B = [121 100 105 131 141 133 134 120 143 133]
B[0] => 121
B[8] => 143
B[1] => 100
B[6] => 134

W =
[[117 130 131 142 131 114 124 127 127 118 134 137 134]
 [112 139 127 138 151 114 123 133 139 117 128 116 120]
 [124 133 127 133 145 114 114 135 127 124 125 123 128]
 [119 124 134 125 119 122 126 130 127 122 136 135 135]
 [128 127 133 142 131 128 142 125 130 128 124 130 123]
 [120 122 134 137 118 126 128 124 129 120 133 127 135]
 [121 140 129 115 136 116 112 142 127 125 129 129 132]
 [128 122 131 135 119 132 139 121 133 132 125 122 124]
 [115 124 128 130 124 119 128 120 129 121 136 122 127]
 [126 139 125 106 147 131 127 142 125 123 128 136 140]
 [147 126 124 127 127 142 137 114 127 142 122 124 127]]
W[-11][0] -> 117
W[-10][-8] -> 114
W[-6][8] -> 129
W[-3][-12] -> 124
W[6][3] -> 115
W[8][4] -> 124
W[8] -> [115, 124, 128, 130, 124, 119, 128, 120, 129, 121, 136, 122, 127]
W[-5] -> [121, 140, 129, 115, 136, 116, 112, 142, 127, 125, 129, 129, 132]
W[-9][5] -> 114
W[-2][12] -> 140
W[-10][7] -> 133
W[6][-5] -> 127
W[4] -> [128, 127, 133, 142, 131, 128, 142, 125, 130, 128, 124, 130, 123]
W[-1][9] -> 142
W[:, 8] -> [127, 139, 127, 127, 130, 129, 127, 133, 129, 125, 127]
W[8][-13] -> 115
W[9][-6] -> 142
W[3][-5] -> 127
W[-2][8] -> 125
W[-3][-10] -> 130
W[-10][3] -> 138
W[0][-3] -> 134
W[:, -3] -> [134, 128, 125, 136, 124, 133, 129, 125, 136, 128, 122]
W[5][6] -> 128
W[3] -> [119, 124, 134, 125, 119, 122, 126, 130, 127, 122, 136, 135, 135]
W[0][7] -> 127
W[:, -12] -> [130, 139, 133, 124, 127, 122, 140, 122, 124, 139, 126]
W[-7][-13] -> 128
W[-4][-10] -> 135
W[:, -13] -> [117, 112, 124, 119, 128, 120, 121, 128, 115, 126, 147]
W[-10][11] -> 116
W[-4][-5] -> 133
W[4][-8] -> 128
W[-10][-13] -> 112
W[5][-6] -> 124
W[-7][11] -> 130

M =
[[124 125 130 127 114 109 141 143 133]
 [120 110 114 140 119 124 132 136 106]
 [131 139 125 136 138 125 134 141 131]
 [126 126 135 122 113 125 131 128 124]
 [133 129 131 128 134 132 115 128 143]
 [131 122 131 132 127 131 129 119 131]
 [135 131 119 132 140 129 132 132 141]
 [125 127 129 121 132 126 122 131 123]
 [138 140 129 133 115 132 118 134 131]
 [112 139 134 128 142 112 135 122 132]
 [125 118 114 149 124 123 123 126 115]
 [131 123 148 140 125 127 127 123 130]]
M[0][0]: 124
M[3][6]: 131
M[1][4]: 119
M[5][5]: 131
M[:, 5]: [109, 124, 125, 125, 132, 131, 129, 126, 132, 112, 123, 127]
M[1][3]: 140
M[6][4]: 140
M[10][8]: 115
M[9][4]: 142
M[8][8]: 131
M[8][1]: 140
M[10][4]: 124
M[:, 6]: [141, 132, 134, 131, 115, 129, 132, 122, 118, 135, 123, 127]
M[6][2]: 119
M[3]: [126, 126, 135, 122, 113, 125, 131, 128, 124]
M[4][2]: 131
M[7][0]: 125
M[11]: [131, 123, 148, 140, 125, 127, 127, 123, 130]
M[4][0]: 133
M[1][8]: 106
M[7]: [125, 127, 129, 121, 132, 126, 122, 131, 123]
M[:, 0]: [124, 120, 131, 126, 133, 131, 135, 125, 138, 112, 125, 131]
M[:, 1]: [125, 110, 139, 126, 129, 122, 131, 127, 140, 139, 118, 123]
M[0][1]: 125
M[1][1]: 110
M[7][7]: 131
M[4]: [133, 129, 131, 128, 134, 132, 115, 128, 143]
M[3][7]: 128
M[4][5]: 132
M[8][6]: 118
M[5][7]: 119
M[2][6]: 134
M[0]: [124, 125, 130, 127, 114, 109, 141, 143, 133]
M[:, 3]: [127, 140, 136, 122, 128, 132, 132, 121, 133, 128, 149, 140]
